Here are some points, one per row:
tensor([21., 6., -127., -5., 15., -7., -87., 36., -7., -12., -26., 18., -7., 15., 8., 6.,
        -9., 9., -11., -8., -9., -29., 6., -6., -7., 13., 20., -106., -11., -2., -5., -8.,
        -127., -11., 0., -10., 11., -3., 0.])
tensor([-7., 3., -6., -2., 4., 3., -41., -1., -127., 40., -108., -11., 30., 10., -14., 33.,
        48., -13., 35., 16., 26., -120., -14., 26., 30., 17., -2., -16., 34., 5., 29., 7.,
        -3., 9., -12., 19., -7., 19., 7.])
tensor([12., 5., 38., 4., -20., 24., -8., -13., 14., -127., 37., -20., 23., -2., -23., -22.,
        45., -4., -4., 31., 50., 34., -2., 32., 1., 3., -16., -4., 25., -29., 57., 21.,
        12., 27., 6., 20., -8., 0., 15.])
tensor([6., -9., 17., 13., 23., -15., 9., -11., -11., 14., 17., 17., -17., -13., 15., -6.,
        -22., -10., 24., -7., 29., -7., -13., -10., -7., 18., 0., -9., 9., 24., -11., -127.,
        20., 17., 21., 4., 29., 16., 10.])
tensor([3., 25., 9., 5., -26., 41., 55., 23., -19., -4., 4., 4., 14., 9., -25., -2., 12., -2.,
        -26., 10., 17., -1., -8., 11., 28., 61., -1., 41., -37., 34., 48., -13., -11., -2., 23., -29.,
        47., 19., -3.])
tensor([7., 32., 4., -3., -11., -6., 40., -29., -21., -8., -61., 22., 4., -8., 48., -21., -26., 2.,
        -56., 42., 5., -28., 44., 27., 8., 0., 8., -11., -30., 14., 14., -8., 5., 28., 14., 33.,
        -3., -2., -23.])
tensor([10., 32., 23., 4., 9., 2., 38., 0., 18., -16., 29., -13., -8., 13., 7., -3.,
        -2., 9., -18., 10., -12., -1., 36., -27., 15., 18., -127., 34., -5., 26., 1., -5.,
        13., 39., 3., 24., 9., -3., 19.])
tensor([-3., -1., -14., 16., 6., -127., -24., 24., 0., -1., 12., 7., -4., 11., 0., 15.,
        -2., -5., 4., -3., -3., 5., -5., 1., 6., -2., 3., 0., 15., -1., 0., 2.,
        -20., -8., -7., -3., 11., 13., 14.])
tensor([25., 24., -7., -10., 11., -1., 2., -8., -12., 4., -19., 41., 1., 12., -2., 2.,
        0., -6., 16., -127., -5., 1., -127., 0., -33., -7., 27., 11., 5., 15., -15., 6.,
        -7., -20., 12., -17., 27., 4., 2.])
tensor([0., 13., 21., -4., 2., 1., 44., -4., 4., -39., 7., 22., 8., -22., 13., -9.,
        -11., 14., 32., -35., 8., -5., -9., -13., -127., 23., 18., 23., -9., 38., 4., -5.,
        18., 0., -2., 28., -7., 15., -12.])
tensor([-14., 26., -18., 33., 35., -6., -26., 10., -21., -18., -7., -10., 10., 24., 34., 40., -59., 52.,
        -12., 14., -31., -22., 27., -12., 16., 5., 23., -37., 9., 18., -24., 45., -56., 0., 9., 29.,
        29., -21., 19.])
tensor([-1., -4., 12., -127., 21., 28., -33., -15., 5., 30., 29., 3., 12., 5., -8., 22.,
        30., 2., 15., 8., 14., 7., -5., 25., 5., -12., 6., 10., 42., -11., 26., 4.,
        5., 10., 14., -7., -6., 1., -127.])
tensor([37., -4., 6., 5., 8., 2., 24., 69., 21., -13., -12., 35., 23., 27., 36., 5., 33., 42.,
        17., -23., -4., -10., -3., -2., 7., 2., 31., -2., -24., -3., -21., 23., 9., 8., 24., 8.,
        5., 8., -30.])
tensor([8., 0., -20., -15., 9., -7., 28., 16., 14., 0., 6., -12., 2., 3., 29., 11.,
        4., 21., 5., -7., -127., 10., 1., -1., 15., 11., 12., 8., -14., 11., -2., 21.,
        5., -21., 10., -9., 13., -4., 11.])
tensor([15., -1., -21., 10., 10., 11., 0., 14., 38., 69., 59., 3., 2., 30., 5., 31., 13., -44.,
        14., 19., 25., 42., -5., 74., 13., -1., 35., -35., 16., -4., 27., 52., -6., 26., 12., -2.,
        -35., -12., 30.])
tensor([2., -22., -10., 65., -5., 12., -45., -50., 17., -10., 13., -35., -56., -13., 16., 2., -1., -18.,
        -15., 2., 12., -3., 19., 50., 4., -23., -1., 23., 33., 16., 22., 2., 6., 1., -13., 5.,
        -19., 26., 6.])
tensor([31., -31., -8., -13., 8., 7., 30., -11., 11., -32., -5., 8., -5., -9., 4., -21.,
        -2., 28., 0., 10., -2., -7., 21., -1., 5., -21., 32., 28., -18., -127., -7., 14.,
        22., -11., 12., 12., -22., -127., -5.])
tensor([-127., 14., -30., 3., 7., 0., -16., 24., -6., -1., -16., 9., -24., 19., 2., -6.,
        11., 9., -1., -7., 3., -8., 6., -10., -16., 14., 10., -24., 19., 15., -11., 6.,
        -3., 14., 15., 8., 18., 4., 8.])
tensor([14., 20., -11., -3., 10., -6., -14., 24., 16., 9., -16., 11., 0., 15., -3., 25.,
        -14., 4., 33., -31., 8., 20., -15., 4., 7., 14., 7., -14., 12., -3., -29., 6.,
        13., -13., 0., -127., 2., 10., -13.])
tensor([-10., -17., 24., 0., -13., 11., -27., 7., -15., 45., 17., -1., 2., 18., -6., 13.,
        17., -9., 12., 11., 12., 0., -7., 16., 38., -1., 4., -15., 16., 16., -127., 1.,
        -21., -127., -15., -7., -39., 6., 2.])
tensor([-23., -9., 23., 23., 29., 23., -27., 1., 9., 62., 14., -9., 19., 4., -24., 2., 7., 17.,
        -1., 35., -62., 18., 13., 8., 1., 6., -59., 9., 31., -49., 12., 3., 13., 2., -37., 35.,
        5., 30., -21.])
tensor([4., 11., 16., 1., 21., 10., 24., -13., -3., -35., -26., 36., 10., -6., -127., -10.,
        -18., 39., 28., -34., 0., -20., -2., -36., 3., -6., 26., 19., 3., -4., -5., 6.,
        12., 33., 17., -8., 12., -19., -9.])
tensor([-4., 23., -33., 2., 8., 9., 17., -2., -11., -4., -18., -16., 15., -1., 7., 22., 20., 22.,
        -1., 31., 32., 29., 59., -37., 23., -8., -18., 34., -10., 13., -16., -7., 32., -38., 21., 28.,
        34., 35., 40.])
tensor([32., 6., 12., 0., 19., 14., 30., 11., 5., -16., -15., 10., -7., 9., 33., -13.,
        -40., -127., -9., -43., -4., -15., -6., -22., -2., 2., 17., 14., -5., 15., -14., -9.,
        2., 5., -17., -18., 25., 11., -2.])
tensor([8., -127., 7., -11., 3., -8., 46., 5., 3., -23., 0., 10., 10., 1., 17., -5.,
        -8., 18., -8., -6., 1., 5., 8., -5., -5., -127., 21., 16., -18., -16., -19., 0.,
        4., -10., 18., 3., -120., -23., 2.])
tensor([2., 0., 14., 3., 5., -4., -21., 22., 17., 10., 8., -127., 22., -3., 20., 0.,
        25., -3., -127., 30., 13., 28., 9., 35., 14., 2., -16., -17., 10., 6., 14., 11.,
        10., 19., 15., 9., 5., -6., 12.])
tensor([15., -9., 31., 25., -127., 30., -26., -24., 5., 18., 23., -11., 30., -24., 8., -2.,
        21., -4., 21., 17., 8., 21., 9., 20., 14., -11., -8., 0., -127., -6., 3., 11.,
        23., 13., 22., 18., -8., 5., 17.])
tensor([3., -4., 21., 4., -9., 20., 9., -122., 21., 18., 18., -6., 24., -127., -2., -127.,
        31., 0., 21., 22., 25., 26., -2., 6., 9., 4., 7., 17., -12., -20., 31., 9.,
        10., 27., 11., 14., -2., -8., 14.])
tensor([-15., 16., 30., 13., -9., -5., 26., -7., 24., 29., 8., 32., -16., 5., -24., 9.,
        5., 10., 2., 7., 5., 4., -11., -127., -13., 20., -14., 14., 14., 15., 14., -8.,
        21., -18., -23., -12., -10., 15., 22.])
tensor([4., -7., -3., -9., 0., 1., -29., 24., 12., 33., 30., 7., -119., 15., 6., 10.,
        -108., -6., 20., 28., 26., 22., -4., 12., 10., -4., -3., -13., 34., 7., 21., -2.,
        5., 12., -127., -2., 2., 19., 18.])
These points spread out most along one direction. Take the direction at right angles to it along which they spread out most. Then take the direction at right angles to both along which they spread out most. Go by this last direction. For each point below, how far along it does it lie, from 0 to 99? 50 is the average, and the first point above lies past it. One standard deviation of the points above along it is 16.
tensor([31., -31., -8., -13., 8., 7., 30., -11., 11., -32., -5., 8., -5., -9., 4., -21.,
        -2., 28., 0., 10., -2., -7., 21., -1., 5., -21., 32., 28., -18., -127., -7., 14.,
        22., -11., 12., 12., -22., -127., -5.]) 87
tensor([12., 5., 38., 4., -20., 24., -8., -13., 14., -127., 37., -20., 23., -2., -23., -22.,
        45., -4., -4., 31., 50., 34., -2., 32., 1., 3., -16., -4., 25., -29., 57., 21.,
        12., 27., 6., 20., -8., 0., 15.]) 48
tensor([10., 32., 23., 4., 9., 2., 38., 0., 18., -16., 29., -13., -8., 13., 7., -3.,
        -2., 9., -18., 10., -12., -1., 36., -27., 15., 18., -127., 34., -5., 26., 1., -5.,
        13., 39., 3., 24., 9., -3., 19.]) 25
tensor([21., 6., -127., -5., 15., -7., -87., 36., -7., -12., -26., 18., -7., 15., 8., 6.,
        -9., 9., -11., -8., -9., -29., 6., -6., -7., 13., 20., -106., -11., -2., -5., -8.,
        -127., -11., 0., -10., 11., -3., 0.]) 63
tensor([-1., -4., 12., -127., 21., 28., -33., -15., 5., 30., 29., 3., 12., 5., -8., 22.,
        30., 2., 15., 8., 14., 7., -5., 25., 5., -12., 6., 10., 42., -11., 26., 4.,
        5., 10., 14., -7., -6., 1., -127.]) 62
tensor([3., -4., 21., 4., -9., 20., 9., -122., 21., 18., 18., -6., 24., -127., -2., -127.,
        31., 0., 21., 22., 25., 26., -2., 6., 9., 4., 7., 17., -12., -20., 31., 9.,
        10., 27., 11., 14., -2., -8., 14.]) 46
tensor([32., 6., 12., 0., 19., 14., 30., 11., 5., -16., -15., 10., -7., 9., 33., -13.,
        -40., -127., -9., -43., -4., -15., -6., -22., -2., 2., 17., 14., -5., 15., -14., -9.,
        2., 5., -17., -18., 25., 11., -2.]) 41
tensor([7., 32., 4., -3., -11., -6., 40., -29., -21., -8., -61., 22., 4., -8., 48., -21., -26., 2.,
        -56., 42., 5., -28., 44., 27., 8., 0., 8., -11., -30., 14., 14., -8., 5., 28., 14., 33.,
        -3., -2., -23.]) 43
tensor([-7., 3., -6., -2., 4., 3., -41., -1., -127., 40., -108., -11., 30., 10., -14., 33.,
        48., -13., 35., 16., 26., -120., -14., 26., 30., 17., -2., -16., 34., 5., 29., 7.,
        -3., 9., -12., 19., -7., 19., 7.]) 40
tensor([0., 13., 21., -4., 2., 1., 44., -4., 4., -39., 7., 22., 8., -22., 13., -9.,
        -11., 14., 32., -35., 8., -5., -9., -13., -127., 23., 18., 23., -9., 38., 4., -5.,
        18., 0., -2., 28., -7., 15., -12.]) 40
